(in the rows, 128 means zero)
One turn moves each row of this set onto another row. After a few examples, where does it send each row asked below?
vime: [117 137  98 124 144 128 144  96 115 135 119 123 127 111 106 147 146 114
 145 163]
dupi: [ 88 135  88 137 155 163 141 136 103 128  92 143 133  97 114 130 117 145
 117 124]
morig: [ 95 108 112 106 130 156 114 144 119 116  99 157 127 104 137 158 114 140
 134  98]
feze: [ 87 127 111 135 137 174 134 151 107 129  96 145 138  98 119 126 128 147
 115 118]
Lem: [117 131 104 131 151 143 153 113 113 129 117 123 144 105 113 134 149 107
 129 174]
rut: [105 133 114 117 143 119 131  94 124 148 123 125 106 109  95 165 142 118
 145 141]
sako: [107  99 155 121 152 150 131 128 148 121 132 140 125  86 123 163 139  90
 116 131]
lefes: [119 115 121 128 159 152 147 136 114 121 118 124 152 104 119 131 150 101
 114 168]
Gug: [112 103 158 129 141 149 126 131 145 116 142 139 128  88 124 158 136  93
 125 131]
kito: [ 86 139  98 129 140 173 140 134 109 130  91 146 129  97 119 127 129 148
 120 118]
zut: [ 90 141  87 118 141 168 138 120 116 130  89 150 122  98 122 134 127 146
 130 112]
fipo: [113 123 128 119 131 123 120  97 137 132 137 134 104 103 108 169 131 108
 154 124]
sir: [109 132 101 120 150 124 143 101 112 145 116 120 125 114  96 152 148 117
 139 161]
Nomal: [113 109 124 124 160 150 150 132 121 126 116 127 151 101 119 142 151  98
 112 170]
zukig: [115 116 127 135 154 156 151 131 122 120 123 128 149  96 121 132 150  98
 117 168]
ribu: [111 122 107 123 158 138 149 116 111 136 113 121 144 110 107 144 152 111
 123 173]
zizo: [ 89 121 104 139 153 165 137 155 105 124  97 146 142  96 118 130 115 139
 110 124]
fopef: [119 130 102 128 155 140 147 119 107 132 115 119 143 113 106 135 151 113
 127 169]
lano: [ 90 107 117 136 150 164 128 161 112 117 104 150 141  95 124 140 110 137
 111 113]
zop: [116 140  97 124 146 127 138 100 110 141 119 121 122 115  97 146 147 119
 142 155]
zibu: [113 111 150 119 141 141 117 116 147 122 140 141 108  93 118 166 133  95
 132 111]
Zes: [ 94 133  88 107 136 162 130 116 119 124  90 155 117 100 131 147 122 142
 136 102]
nus: [ 96 119 100 101 134 157 121 125 119 118  94 157 119 103 135 159 117 141
 138  98]
Todam: [115 102 154 123 150 153 123 134 144 113 137 140 127  90 129 155 137  89
 117 128]
Safa: [112 108 150 122 134 135 118 115 145 122 144 139 109  95 116 169 130  97
 141 119]
Soka: [103 122 133 116 139 125 121  98 140 141 133 134  99 100 102 175 135 108
 142 121]
peson: [ 94 106 112 116 144 150 114 143 123 115 105 159 121  97 130 163 103 135
 131  94]
Votep: [104 109 152 117 144 139 121 113 151 131 136 140 106  91 113 173 135  98
 130 119]
zuru: [ 92 102 120 127 146 157 119 158 119 114 106 155 133  96 128 153 104 136
 121 101]
timuz: [114 105 149 135 149 157 140 137 134 114 133 134 142  90 126 143 142  91
 116 151]
kobi: [ 89 113 122 129 135 169 124 162 110 123 100 147 140 101 122 137 123 145
 119 113]
gufo: [112 101 145 123 160 155 143 137 137 120 124 134 144  91 126 150 145  92
 109 153]
vek: [114 135 107 119 135 122 131  91 124 136 127 129 110 108 104 162 138 114
 155 142]
Bosi: [ 92 132  82 118 149 148 129 114 115 125  95 153 112 100 121 152 110 143
 136 102]
muv: [ 93 119  95 114 145 145 120 125 122 120 101 158 112 100 125 162 104 139
 137  92]
tomo: [ 90 138  78 128 153 155 138 119 109 130  92 148 122  98 115 138 113 144
 129 116]
dab: [ 92 106 122 118 131 162 117 158 115 118 101 152 136 104 129 149 118 142
 127 104]
sele: [112 126 130 117 138 128 117  98 140 134 136 136  98 101 106 168 133 108
 145 114]
Zokep: [114 139 109 119 138 122 126  92 124 142 128 127 104 112  97 160 139 118
 150 131]
zuse: [118 103 142 128 158 158 137 143 131 113 127 133 146  95 127 142 145  91
 109 151]

dab -> kito
vek -> Gug
sako -> ribu
Now these:
sele -> zuse
tomo -> peson

One turn moves each row of this set onto another row. After a few examples, where does it send each row asked below?
roku: [130 116 118 142 129 131 145 147 164 111 143 131 124 118 146 139 142 136
 110 136 125 136 156]
nuv: [112 124 122 130 114 119 156 151 161 137 137 109 136 138 134 122 146 121
 122 137 132 136 156]
zev: [107 132 135 131 136 151 133 127 137 119 116 123 122 120  92 124 134 152
 152 119 163 129 155]
Bot: [129 123 131  99 119 120 141 143 119 109 131 132 130 137 111 149  83 136
 134 124 141 131  97]
ped: [160 131 129 145 121 129 124 137 102 135 128 143 137 127 121 127 134 129
 136 121  84 120 147]
funa: [150 120 123 123 126 162 127 140 106 129 134 136 119 138 151 137 151 143
 127 136 138 144 101]
vuzov: [120 127 122 124 132 158 139 140 142 128 123 124 124 126 100 128 135 151
 165 120 165 134 153]
zigot: [129 134 139 119 128 152 127 127 101 135 125 123 119 145 141 121 146 151
 112 147 139 145 108]
buz: [147 108 126 112 113 150 128 139 108 123 137 132 128 129 149 134 161 112
 128 121 142 133  95]
vove: [109 130 125 173 129 119 147 145 152 122 127 120 127 129 118 138 143 136
 122 130 124 132 154]
pir: [165 129 126 135 121 134 124 138 106 136 132 144 138 128 128 126 133 131
 135 126  86 124 149]
Zuv: [120 119 133  93 128 154 134 128 147 113 129 125 125 111 113 118 136 138
 142 120 168 129 156]
Digik: [112 113 127 145 116 111 146 142 159 109 136 120 135 113 129 134 154 102
 115 117 128 121 147]
Venen: [114 126 115 158 118 121 155 157 157 137 133 114 134 139 124 135 146 127
 136 131 129 136 152]
dev: [130 122 133 104 121 119 139 141 118 102 130 135 128 131 110 152  84 134
 130 120 140 128  96]
Mase: [129 127 134 163 126 145 123 133  93 123 117 132 122 135 120 143 156 132
 133 119 135 131  93]
Bige: [150 128 140 116 111 119 124 128 104 133 130 133 144 122 124 112 138 111
 122 121  89 114 149]
vir: [155 127 128 131 109 124 129 141 103 144 130 134 146 132 119 120 139 112
 143 118  89 117 144]
dito: [151 134 140 133 122 124 119 124 101 128 126 140 137 121 122 118 133 130
 117 126  85 117 151]
Favup: [152 136 138 127 122 128 123 127 103 135 128 137 137 127 125 114 130 135
 119 132  86 123 154]
gadi: [128 113 145 113 117 138 121 121 101 111 127 127 128 119 140 125 161 108
 108 119 140 124  97]
vogu: [130 123 132 100 120 120 139 141 119 104 131 133 130 134 112 149  84 134
 131 122 140 129  97]
Likap: [115 132 142 116 113 138 132 129  97 146 119 110 130 151 128 113 153 127
 122 137 143 137 103]
mav: [128 123 132 109 121 117 139 141 117 102 128 135 130 132 107 153  85 132
 134 118 140 127  94]
kode: [124 125 148 145 130 141 117 118  95 108 119 132 119 120 128 134 155 130
 106 122 135 126  98]
Nuku: [128 126 131 104 120 120 142 144 118 111 129 131 130 140 109 149  82 138
 136 124 140 132  98]
Nuvik: [115 115 131 124 125 145 133 132 141 108 122 127 128 106  95 131 146 122
 158 100 166 117 146]
Zati: [122 126 131 142 112 139 133 140  95 144 119 117 132 149 119 130 160 117
 144 121 141 132  93]
gab: [145 133 140 118 111 119 127 129 103 142 128 128 146 130 120 108 137 116
 126 125  89 117 150]
kofa: [123 127 134 110 121 116 140 141 115 109 126 130 130 138 103 149  83 135
 135 121 140 129  96]
Zug: [122 120 123 101 124 156 140 139 147 127 129 121 128 122 108 121 139 137
 161 119 169 132 153]
Feni: [162 123 126 122 110 126 127 141 107 138 134 138 145 127 127 121 139 110
 139 117  90 118 145]
kitur: [128 113 126 125 133 156 130 133 145 101 127 138 121 101 105 138 141 135
 154 105 164 122 148]
solot: [130 109 114 146 120 124 147 153 164 110 144 130 130 114 140 144 151 113
 122 120 127 127 148]
Sog: [116 125 126 126 124 124 149 142 163 122 139 117 128 127 143 124 140 134
 104 143 129 138 161]
gili: [124 127 132 109 122 118 141 142 116 111 126 130 130 139 106 148  82 138
 135 124 140 131  97]
Pon: [126 117 132 110 137 157 129 126 146 100 129 136 119 102 113 130 136 145
 139 116 164 127 155]
zif: [102 125 140 123 128 141 133 124 137 113 115 119 127 112  89 122 140 132
 149 109 165 120 151]
ponul: [124 125 134 111 120 115 139 140 116 105 126 132 130 135 104 151  86 132
 134 118 140 126  95]
Rel: [101 126 136 159 125 110 143 135 152 111 128 117 130 117 120 132 146 121
 107 125 125 124 153]

buz -> Mase
solot -> vove
Now these:
dev -> kofa
gab -> Feni
Pon -> zif

